In the rows, 128 means zero.
One turn or mirror swaps these rows in pairs. Which row does each one swap with?
The rows were stretched afterwards, more along some directions than others.
Q_507: [123 165 162  93 150 147 137 103 160 135 150 140  91 128 154 120  99 136
 113 102 130 128 131 121 108 155 109 142]
Q_723: [117 155 188 101 142 151 137 105 134 111 104 166 139 157 146 131 104 149
 137 132 127 127 142 125 124 126 100  96]
Q_993: [120 161 138 121 154 131  92 119 171 119 134 135 155 142 136 118 110 162
 129 115 121 125 129 107 100 139 106 136]
Q_757: [118 111 123 116 131 128  89 126 170 113 121 113 127 155 125 119 164 159
 116 132 109 134 105 154 108 145 134 124]
Q_149: [130 126 164 121 131 151 141 121 130 148 114 151 123 135 141 142 126 153
 135 127 124 136 133 151 125 130  96 105]
Q_172: [122 163 129 117 161 131  87 119 173 116 136 132 147 141 144 115 111 153
 122 114 122 129 128 108 100 151 105 136]
Q_339: [161 139 120 111 127 159 123 109 168 122 134 118 136 137 133 142 124 155
 116  93 142 134 122 140 104 136  96 152]
Q_59: [120 158 156 112 140 118 121 106 127 114 129 158 158 150 130 143 107 154
 121  94 116 129 137 146  76 137 121 135]
Q_216: [121 108 129 110 130 133  91 127 167 113 108 120 136 165 123 122 166 158
 119 128 120 133 102 157 111 144 132 126]
Q_803: [157 146 150 120 129 153 105 103 165 105 146 135 109 143 132 115 129 163
 126 108 151 148 132 119 121 133  99 144]
Q_455: [139 123 176 115 128 142 132 124 182 129 131 117 115 131 122 136 128 137
 119 126 105 133 136 170 127 132 115 133]
Q_843: [135 125 142 116 131 132 104 114 137 143 104 154 151 153 137 141 150 144
 125 121 123 135 123 142 106 152 123 114]
Q_980: [118 115 128 103 129 135  98 125 169 108 110 116 130 157 129 109 162 154
 114 126 122 131  99 154 111 139 128 124]
Q_962: [119 152 153 117 140 120 129 107 122 113 128 154 154 154 131 140 109 146
 124 103 116 123 140 150  82 138 119 134]
Q_11: [115 113 123 114 127 154 132 128 153 159 135 135 152 139 155 131 123 145
 104 145 118 121 147 156 136 144 107 134]
Q_632: [126 142 116 144 149 128 121 120 123 173 174 148 164 126 124 135  95 162
 118 102  88 133 144 174 144 154 138 150]
Q_788: [141 114 161 123 131 148 126 130 188 130 125 108 113 131 118 136 136 127
 116 133 106 133 130 177 140 128 116 139]
Q_967: [129 107 114 166 110 115 109 128 116 138 113 129 130 142 106 127 146 154
 144 124 124 147 124 158 112 125 131 107]
Q_859: [135 114 171 119 127 141 127 127 180 125 125 109 117 135 118 140 131 129
 125 136 104 133 134 171 132 128 115 136]
Q_66: [113 151 159 110 132 111 123 107 134 111 123 154 154 151 135 140 110 143
 121 102 121 129 133 149  81 138 117 133]
Q_47: [131  98 110 158 117 127  97 124 130 130 107 124 133 156 111 128 148 147
 142 129 129 140 125 157 116 132 132 120]
Q_905: [105 135 132 102 155 151 130 135 163 150 141 116 161 135 168 126 121 152
 118 147 124 118 137 141 126 137 119 129]
Q_69: [132 148 155 109 144 126 105 119 142 121 134 127 147 129 141 133 148 128
 108 103 143 151 142 108 107 153 124 149]
Q_277: [134 131 149 120 145 139  96 112 142 142 104 152 145 160 135 143 145 144
 127 128 117 129 125 149 111 147 119 119]
Q_650: [156 139 126 114 118 164 129 108 172 121 138 121 140 129 137 144 112 145
 121 102 142 128 131 137 110 134  94 152]
Q_840: [105 128 132  99 142 146 128 136 151 147 138 107 156 128 163 124 133 149
 116 139 122 125 125 147 124 129 132 128]
Q_415: [131 133 119 133 145 141 118 120 134 175 171 146 158 124 127 133  98 160
 117 114  90 116 143 180 147 151 139 148]
Q_728: [108 109 118 127 141 145 132 119 142 141 116 151 124 140 146 129 111 139
 140 137  88 118 120 167 140 146 131 130]
Q_518: [122 142 132 132 154 127 114 119 124 163 173 148 165 126 136 140  92 165
 117 105  86 130 139 175 135 155 141 143]
Q_974: [124 133 162 116 131 161 138 124 178 127 124 125 145 132 147 136 115 112
 136 153 121 108 142 152 142 123  90 139]
Q_565: [109 127 134 105 140 126  92 116 167 106 119 118 124 168 137 121 156 157
 109 127 120 139 104 145 100 140 128 124]
Q_982: [112 155 195  98 139 144 146 108 135 107  98 161 139 161 150 128 117 144
 129 132 143 135 138 118 117 129  96  97]
Q_444: [163 136 131 131 128 151 112 106 160 107 144 128 101 143 123 113 131 164
 130 110 141 151 125 134 126 127  98 142]
Q_380: [115 161 126 128 147 121  96 123 159 121 135 132 158 133 141 116 109 144
 132 120 114 125 119 122 108 137 113 125]
Q_90: [117 115 135 103 132 130  94 123 170 106 114 120 133 159 130 115 154 157
 118 134 120 133 101 152 119 144 124 122]
Q_892: [119 162 140 117 154 129 105 124 161 119 127 142 167 139 143 118 107 140
 128 120 125 123 131 110 108 144 110 126]
Q_20: [158 137 133 127 126 149 108 101 162 102 149 123  98 141 129 116 134 163
 128 104 144 150 120 128 114 130 109 141]
Q_983: [132  97 134 154 111 120 113 130 124 131 102 133 133 144 111 132 148 143
 139 128 135 147 134 154 113 126 130 110]
Q_272: [125 137 170 112 129 156 148 123 170 131 133 126 145 135 153 138 112 107
 129 150 127 113 134 158 138 122  90 142]
Q_808: [115 113 120 120 127 147 139 127 145 157 137 139 150 138 152 129 122 137
 103 149 119 123 149 151 143 149 106 136]
Q_754: [125 169 162  93 150 147 131 104 159 139 149 140  90 129 154 120 100 140
 113 101 125 128 130 124 107 155 111 140]
Q_537: [128 150 168 110 153 127  97 118 149 117 130 122 145 137 138 138 145 131
 111 110 139 150 139 115 106 151 119 151]
Q_582: [159 137 141 128 122 152 116 105 161 110 147 131 104 136 131 108 129 169
 128 109 145 153 123 131 123 130  96 140]
Q_543: [118 113 126 114 127 155 126 124 161 152 137 135 151 138 156 125 123 143
 103 150 121 121 149 155 145 147 103 142]
Q_816: [100 119 119 122 147 143 132 117 145 146 124 149 118 141 149 127 112 140
 128 124  83 121 118 169 129 155 135 133]
Q_238: [159 140 120 142 128 152 106 101 168 118 154 122 104 144 112 121 132 168
 128 109 129 148 123 140 126 142 112 147]
Q_365: [155 148 137 129 124 148 107  98 148 104 145 132 110 146 128 118 130 168
 135 106 147 148 121 119 113 129 108 128]
Q_42: [156 137 120 114 125 153 126 109 166 119 137 122 138 129 138 147 114 144
 117  96 137 131 120 139 110 135 101 149]
Q_896: [120 148 160 110 134 121 130 104 126 104 126 157 158 145 141 139 105 154
 131  99 129 129 136 137  81 134 113 135]
Q_416: [142 100 122 156 107 122 101 125 123 129 100 125 134 152 106 126 152 155
 146 133 135 148 126 155 123 120 119 111]
Q_315: [131 162 155  96 148 150 130 103 160 132 144 140  88 127 145 123  99 137
 120 108 129 124 130 125 118 148 112 141]
Q_285: [123 137 131 140 141 127 119 119 123 169 172 148 169 129 127 140  95 158
 120 112  90 129 145 178 140 151 141 149]
Q_223: [118 147 144 130 150 128 122 118 126 168 174 157 167 123 140 134  84 166
 115 109  91 131 146 169 139 157 130 144]
Q_217: [121 145 149 117 135 121 128 111 127 115 121 148 153 152 125 140 114 142
 122  97 115 124 134 161  82 130 123 138]
Q_881: [110 151 189 101 137 143 146 110 125 111 103 161 146 158 145 129 116 147
 132 126 131 130 142 128 120 128 111  96]
Q_748: [105 112 119 124 142 148 133 117 140 142 117 151 123 140 149 127 114 137
 134 125  90 116 118 169 132 148 136 128]
Q_768: [124 166 155  98 147 149 134  98 158 135 149 141  86 130 150 122  97 134
 116 101 125 128 128 129 113 153 114 143]
Q_307: [116 118 123 110 135 134  98 119 164 113 121 124 129 161 130 114 156 162
 117 130 117 130 104 145 110 150 130 121]
Q_474: [130 155 128 119 151 129  84 125 174 113 125 126 157 136 134 113 119 151
 127 122 116 128 126 119 116 140 103 134]
Q_340: [160 140 128 108 130 160 128 108 178 119 130 125 136 133 137 144 111 146
 122 108 137 131 126 138 117 135  89 154]
Q_639: [127 133 168 108 140 155 131 121 141 139 118 151 128 129 142 146 123 156
 123 120 123 133 129 160 125 131 104 110]
Q_553: [132 132 169 109 134 155 130 118 145 142 114 142 126 137 142 148 125 154
 134 126 132 130 128 153 125 124  99 104]
Q_584: [135  96 122 162 103 134  98 120 134 131 106 127 133 150 101 131 142 149
 150 133 132 131 129 159 126 116 134 121]
Q_776: [163 123 131 135 109 181 136 105 169 131 117 139 116 131 124 136 119 159
 152 137 144 113 144 154 117 125  98 121]
Q_153: [166 132 136 132 105 182 142 100 167 135 122 150 113 123 128 127 112 167
 151 137 136 115 143 147 115 128  89 119]
Q_233: [121 109 127 114 128 154 132 125 153 155 128 136 143 138 147 130 123 137
 106 155 122 124 150 157 153 143 107 139]
Q_291: [120 140 168 101 133 155 127 123 176 120 121 124 141 127 153 135 114 103
 129 141 123 107 129 147 135 124 100 135]
Q_40: [104 113 120 126 139 146 128 119 137 140 112 149 124 141 147 128 117 139
 135 125  87 119 119 169 129 148 138 128]

Swapped with Q_840: Q_153
Swapped with Q_217: Q_223
Swapped with Q_584: Q_993
Swapped with Q_639: Q_272
Swapped with Q_149: Q_291
Swapped with Q_892: Q_983
Swapped with Q_553: Q_974
Swapped with Q_90: Q_444

